In the data rows, 128 means zero.
Here is a table of points, one per row:
[174  76  71  51 143 149 255 227 211 168 204 112 176 124  66 120 124 128 154 191  28 108 101 148  99  92 121  90 196 153 189  17 130  88 132]
[ 91 142 138 153 116 128 117 108 116 138 126 135 116  97 136 113 154 148 109 120 144 120 119 137 137 153 123 123 122 131 124 153 133 116 109]
[160  97 173  45 134 162  97  92 139 133  58 127 111  19 141  55 154 225 148 124 235 109 142  94 136 104 146 131 144 110 189 158 160 127  78]
[175  89 146  20 136 148 210 173 161 128 172 111 194  63 104 101 151 186 144 158 144 102 161  97 108  89 123 121 153 131 155  71 145 122 106]
[ 25 117 135  96 134 139 153   0 188 158 102 169 116 165  84 151  84  97 148 114 111 141  79 171 126 116 136 111 157 114 168  80 120 107 148]
[ 40 153 139 124 109  93 122  24 125 108  99 154 146 147 118 155  98 116 137  93 154 141 142 121 123 126 111 143  91  97  76 144 119 159 140]
[156  84  95  50 128 140 172 103 166 138 111 104 114 108 121 109 136 149 149 128 155 130 127 125 129  93 140 119 172 129 193  95 136 126 118]
[142 149 155 100 128 107 136 116  86 118 158 105 130 139 158 146 143 112 110 121 115 132 156 113 122 146 124 133 116 141 108 154 128 140 125]
[191 172 122 166 105  96 113 141  54 120 170 138 104 104 157 126 129 139  92 165  62 103 114 167 141 200 122 144  68 153  55 214 124 132 125]
[124 157 120 204 134 117  94 239 118 122 155 131 162 119 124 138 134 137 110 122 122 121 141 122 121 133 119 147  97 120  78 149 124 131 131]
[149 115 157 117 143 127 151 159 170 133 109 112 130 213 105 161  90  64 161 113 115 157 137 126 115  74 139 113 167 123 179  69 111 133 158]
[ 64 106  66 181 130 177  90  76 130 119 132 112 147 146 129 141 126 125 136 127 141 138 146 120 114 115 120 135 111 125 115 126 134 144 134]
[222 163 108 141 105  85 174 227  29 103 243  65 120 150 172 120 151  93  72 189   0 106 151 139 130 186 113 132 100 201  88 169 120 151 126]
[160 126  58 137 129 141 193 161 123 144 213 101  93 141 104  65  66 139 144 237   0  90 106 175 135 112 158 145 153 164 198 116 138 132 144]
[ 61  77  92 116 136 178 145  97 174 146 113 126 129  65 110  79 145 188 149 127 176 106 116 110 132  87 143 126 170 127 180  85 147 116 105]
[ 32 122 115 236 141 193  29  57 142 135  73 162 124 182 120 165 106  98 149  81 167 156 122 127 133 107 120 133 123  99 130 107 117 135 153]
[161 111  64  80 103 106 226 187 109 136 210  68 122 109 134 101 158 136 101 187  51 102 139 140 137 132 129 117 150 181 150 114 135 122 115]
[ 67 117  78 153 111 105 215 191 169 146 160 126 166 126 105 135 126 112 138 140  88 114 107 146 112 116 126 111 152 144 156  64 116  96 133]
[125 191 155 241 107 124   5 122  10 105 117 123  75 115 196 135 165 124  68 110 129 129 137 132 151 225 128 146  61 146  31 255 126 156 118]
[114 127 183  87 144 166  97 110 122 110  99 120 154  44 147 103 172 196 117 110 240 135 159  80 130 121 120 126 119 120 127 147 156 129  82]
[ 69 131  91 172 122 162  76  65 101 128 122 147 121  62 149 118 156 170 110 134 156 116 122 124 141 159 128 132 108 127  86 181 133 124 102]
[237 190 173 152 106  64  50 255  26 100 133 119  85  30 191  73 180 195  76 162 165 105 149 115 152 195 126 153  62 145  69 255 153 156  83]
[178 121 153 102 113 129  82 157  69  97 117 111 162  35 169  96 174 205 114 131 232 105 198  73 137 128 126 148  72 118  81 186 164 161  91]
[124 155 143 147 129 139  88  46  82 106 142 105  90 158 137 110  93 116 114 150  80 121 142 143 138 138 151 154 106 141 120 169 132 164 144]
[ 85 114 157 108 131 142 111 145 170 132  69 151 175  48 107 104 134 200 157 110 243 127 156  83 120  86 130 135 115  79 132 108 158 128 102]
[244 123 228  75 154 120  53 214 153 124  59 164 143  62 128 114 144 179 146  82 251 135 131  97 131 109 131 133 122  84 134 131 137 127 105]
[ 84 101 134 107 136 127 152  82 160 131  96 129 156 167 112 154 116  89 143  94 158 154 136 111 116  88 113 123 157 102 151  85 117 131 146]
[ 98 122 150  46 137 138 147   0  87 107 126  77 102 149 157 138 148 116 104 127 138 136 160 103 135 134 139 115 135 149 144 149 136 147 124]
[129  82 119  44 140 142 196 116 203 170 100 154 170  93  98 153 169 133 134  94 183 135 108 121 108 121 111  93 184 130 157  44 109  79 111]
[127 142 191  84 153 147 105  60 171 125 100 165 153 148  90 155  72 107 153 112 139 135 110 143 116 101 127 140 126  91 120 113 125 127 163]
[155 158 166 102 122  93 166 115 121 120 144 134 124 207 120 185 115  45 113 112  63 150 107 147 131 158 115 114 119 146  89 123  93 114 162]
[ 79 142 143 100 111 111  85  14  98 124  62 152  91  82 167 126 160 146 103  89 200 133 116 134 156 176 131 128 109 113  97 201 129 122  96]
[147  63 130   0 125  97 195 130 158 139  88 129 169  51 122 112 175 198 146  97 255 122 175  73 130  72 125 132 145  95 160 104 164 128  94]
[141  98 124 107 156 142 161 125 180 151 112 107 133 225 111 188 119  36 129  88 112 180 123 130 107  90 116  91 183 129 169  48 105 116 165]
[182 124 136 129 113  95 111 225 112 123 102 159 134  18 152  91 170 214 112 126 202 105 135 107 147 150 118 137  97 118  91 172 156 119  74]
[104 103 125 179 155 171  89  74 194 142  76 174 155 207  89 173  73  79 171  85 151 157 112 136 106  82 121 131 135  85 134  77 113 117 166]
[130 122 102  74 142 158 179   0 113 131 191 120 117 249 120 186  90  29 111 140   0 149 105 168 124 146 113 116 127 151 114 111  86 124 174]
[ 90 183 166 119 103  65  76   0  52  96  83 153  79 145 174 147 135 113  97  90 174 158 126 140 145 189 127 147  67 114  72 238 119 160 129]
[130 110 140 162 163 159 135 153 212 155 123 177 162 180  69 170  73  83 174 120  84 139  86 173 108 101 123 125 155 102 146  51 106 102 162]
[ 73 176 132 255 129 114  70  67 124 119 124 168  93 236 102 170  33  45 137 119  28 154  69 193 134 156 132 149  96 111  93 151  86 131 182]
[ 85 152 141 146 113 141  85  94  91 105 136 126 147  83 138 107 124 171 122 145 157 110 156 104 120 128 129 149  90 125  92 164 150 155 116]
[136 139  75 188 119 122 163 156 144 147 176 145 112 182 107 138  90  96 136 166  17 118  85 180 132 147 124 120 128 154 131 115  97 113 160]
[206  75  41  32 126 114 255 235 181 150 226  99 169 120  87 106 145 139 134 194  37  89 119 138 108 105 124 107 174 168 170  40 121  89 117]
[203 142 154 123 146 142  93 125 118 136 117 120  75 202 139 154 118  70 114 114  79 147  92 153 138 167 134 114 155 145 136 129 110 117 145]
[125 125  94  66 125 151 200  74 113 138 204 101 100  92 139  90 154 142 106 181  46  98 113 146 138 159 129 109 159 184 150 131 129 114 111]
[122  87  98 107 152 177 168 125 201 176 113 132 105 149 100 132 135 109 151 119  88 143  70 157 130 114 143  94 219 153 224  37 116  79 133]
[213 170 153 181 116  52 110 255  93 118 139 139 113  77 153 108 159 157 108 133 145 120 129 124 136 165 125 137 103 116 104 183 135 132 111]
[ 84 137 112 165 109 110 114 156 103 109 102 113  94 106 152  75 125 173 133 140 167 117 158 107 137 111 147 146 115 123 147 169 151 155 111]
[ 51 139 190 145 142 150  59  30 160 112  56 132 123 172 120 131  91 116 161  99 194 163 143 112 121  78 143 127 133  89 158 118 127 152 153]
[205  61  72  54 128 136 203 255 167 150 156  91 167  84 120 105 162 156 133 143 146 111 153 100 110  90 123 102 180 149 179  46 143 106 110]
[ 88  68 112  81 151 179 177 100 213 162  84 122 138 149  89 129 126 120 161 113 161 145 117 119 120  59 147  97 211 117 226  33 133  89 132]
[125 129 113 185 120 101 105 155 160 140  81 184 137 131 115 142  99 121 149  99 136 139  87 150 134 146 116 140 103  99  99 137 113 114 126]
[243 155  88 145  99  78 171 255  63  97 227  83 128  80 144  49 120 184 114 220  29  77 163 136 141 129 146 156  91 153 113 170 151 165 124]
[171 140 114 139 124 124  98 128  68  98 166  96 126 133 155 130 142 127 100 142 100 124 152 113 126 154 123 149  95 151  96 166 130 148 124]
[143 131 180 145 142 138  75 144 162 136  89 132 141 143 118 155 123 111 140  89 186 146 130 111 117 100 120 128 129  97 129 109 133 136 134]
[ 65 163 138 172 122 138  76   7  81 108 138 135  93 167 151 128  92 100 114 134  80 125 125 142 144 151 136 155  86 128 102 182 120 153 141]
[213 188 187 138 129 150  27  77  25  94 161 114  74  94 181  76 119 174  96 172  71  96 142 140 153 180 151 160  61 143  77 255 134 172 110]
[218 140  84 189 120  99 146 244  51 106 236  58 148 187 159 139 153  84  87 165  22 117 168 124 117 158 120 131  88 180  71 140 127 154 134]
[110 121 146  87 130  93 176 126 188 154  89 178 111 110  99 123 124 141 149 122 135 128  72 163 134 124 132 122 167 108 155  99 123  85 133]
[123 173 156 181 115  74  90 186  38  86 139 100 120 130 171 126 162 130  91 121 157 132 175  98 136 166 120 136  76 141  71 197 130 174 118]
[189 141  54 121 111  84 250 255 117 156 209  96  89 166 129 135 155  63  94 170   0 109  74 182 142 164 128  93 182 205 173 101 110  82 137]
[150 164 127 190 122 122  80 193  72 105 168 103  97 133 153  99 120 129 110 176  82 109 154 127 134 145 131 148 104 149 116 179 129 157 132]
[ 52 123  80 128 127 161 172  64 137 128 193 105 149 150 101 123 102 121 143 168  55 117 127 130 112 109 132 124 146 149 130  85 130 129 142]
[113 137 115 196 105 109  84 208 102 124 103 151 125  91 154 133 172 147 112  99 198 138 128 113 138 166 114 130 116 118  89 170 137 124 104]
[ 61 184 255 249 122  94   0 138  97  98   0 163  92 131 173 149 128 123 136  32 255 173 154  80 147 130 136 155  76  74  95 205 132 170 128]
[159  89 175  54 133 104 129 154 183 143  41 148 139 107 119 136 129 149 160  82 254 144 142  90 123  77 130 123 154  84 159  88 138 115 123]
[229 120 133  51 127 118 180 145  66 105 210  43 138 178 161 132 142  93 101 171  57 126 195 102 122 130 133 121 130 176 122 113 135 157 135]
[125 126  58 116 124 129 220 160 122 147 225 108 147 111 118 119 157 125 105 179  21 108 105 158 118 153 116 110 141 184 124  98 122 100 121]
[ 98 140  91 238 138 136 137 240 147 133 166 133 139 144 108 133 111 123 136 150  69 114 110 157 122 118 130 108 147 134 143  93 119 117 140]
[123 178  83 154 113 113 151  36  53 118 204 101  86 223 159 150 113  39  84 166   0 123  96 178 150 204 130 141 108 179  79 175  94 137 158]
[  5 123 127 171 130 162  63  22 196 136  26 209 127 100  84 121  82 175 178  80 231 136 103 130 135  91 142 146 120  48 138 138 140 123 129]
[ 30  24 101  97 161 197 186  80 255 175  50 131 175 181  56 159  92 103 211  84 201 166 110 108  95   9 126  84 244  97 255   0 127  87 157]
[174 165 123 194 118  95 108 176  87 112 153 122  98 185 132 163 116  74 105 132  61 136 113 152 128 172 117 133 108 141  90 159 103 132 148]
[ 56 100 169 126 156 156  75  51 235 175   0 231 147 113  78 157 111 133 192  47 253 157  68 138 126  96 129 122 148  50 146  82 126  75 126]
[ 99  98 149  99 136 164  60  41 166 124  49 169 162  75 124 139 141 173 153  66 255 134 151  96 119 100 118 130 106  66 107 137 144 127 121]
[ 46  86  99 115 129 178 119  19 134 117 114 131 168 115 128 146 156 129 139  95 197 137 153  86 113 115 116 125 123 113 109 116 133 130 117]
[162 148 141 141 119  98 139 218  89 114 162  91 113 139 154 131 136 122 114 144 100 125 159 108 121 137 129 127 118 144 118 152 124 151 130]
[145 150 182 134 131 101 109 162 131 120 100 154 129 124 124 131 120 129 135 112 160 128 123 131 136 131 130 139 109 109 111 129 130 133 136]
These points spread out most along one direction. Take the direction at right angles to it along which they spread out most. Then take the direction at right angles to both along which they spread out most. Go by this last direction. How far along it is each point below, from 0 to 99? 50 is the average, and the first point above lies past it. One standard deviation of the points above along it is 16.
[243 155  88 145  99  78 171 255  63  97 227  83 128  80 144  49 120 184 114 220  29  77 163 136 141 129 146 156  91 153 113 170 151 165 124] 70
[171 140 114 139 124 124  98 128  68  98 166  96 126 133 155 130 142 127 100 142 100 124 152 113 126 154 123 149  95 151  96 166 130 148 124] 50
[ 69 131  91 172 122 162  76  65 101 128 122 147 121  62 149 118 156 170 110 134 156 116 122 124 141 159 128 132 108 127  86 181 133 124 102] 49
[182 124 136 129 113  95 111 225 112 123 102 159 134  18 152  91 170 214 112 126 202 105 135 107 147 150 118 137  97 118  91 172 156 119  74] 80
[213 188 187 138 129 150  27  77  25  94 161 114  74  94 181  76 119 174  96 172  71  96 142 140 153 180 151 160  61 143  77 255 134 172 110] 48
[ 30  24 101  97 161 197 186  80 255 175  50 131 175 181  56 159  92 103 211  84 201 166 110 108  95   9 126  84 244  97 255   0 127  87 157] 46
[125 129 113 185 120 101 105 155 160 140  81 184 137 131 115 142  99 121 149  99 136 139  87 150 134 146 116 140 103  99  99 137 113 114 126] 44
[136 139  75 188 119 122 163 156 144 147 176 145 112 182 107 138  90  96 136 166  17 118  85 180 132 147 124 120 128 154 131 115  97 113 160] 33
[ 61 184 255 249 122  94   0 138  97  98   0 163  92 131 173 149 128 123 136  32 255 173 154  80 147 130 136 155  76  74  95 205 132 170 128] 43
[ 88  68 112  81 151 179 177 100 213 162  84 122 138 149  89 129 126 120 161 113 161 145 117 119 120  59 147  97 211 117 226  33 133  89 132] 53
[125 125  94  66 125 151 200  74 113 138 204 101 100  92 139  90 154 142 106 181  46  98 113 146 138 159 129 109 159 184 150 131 129 114 111] 52
[150 164 127 190 122 122  80 193  72 105 168 103  97 133 153  99 120 129 110 176  82 109 154 127 134 145 131 148 104 149 116 179 129 157 132] 49
[222 163 108 141 105  85 174 227  29 103 243  65 120 150 172 120 151  93  72 189   0 106 151 139 130 186 113 132 100 201  88 169 120 151 126] 52
[175  89 146  20 136 148 210 173 161 128 172 111 194  63 104 101 151 186 144 158 144 102 161  97 108  89 123 121 153 131 155  71 145 122 106] 79
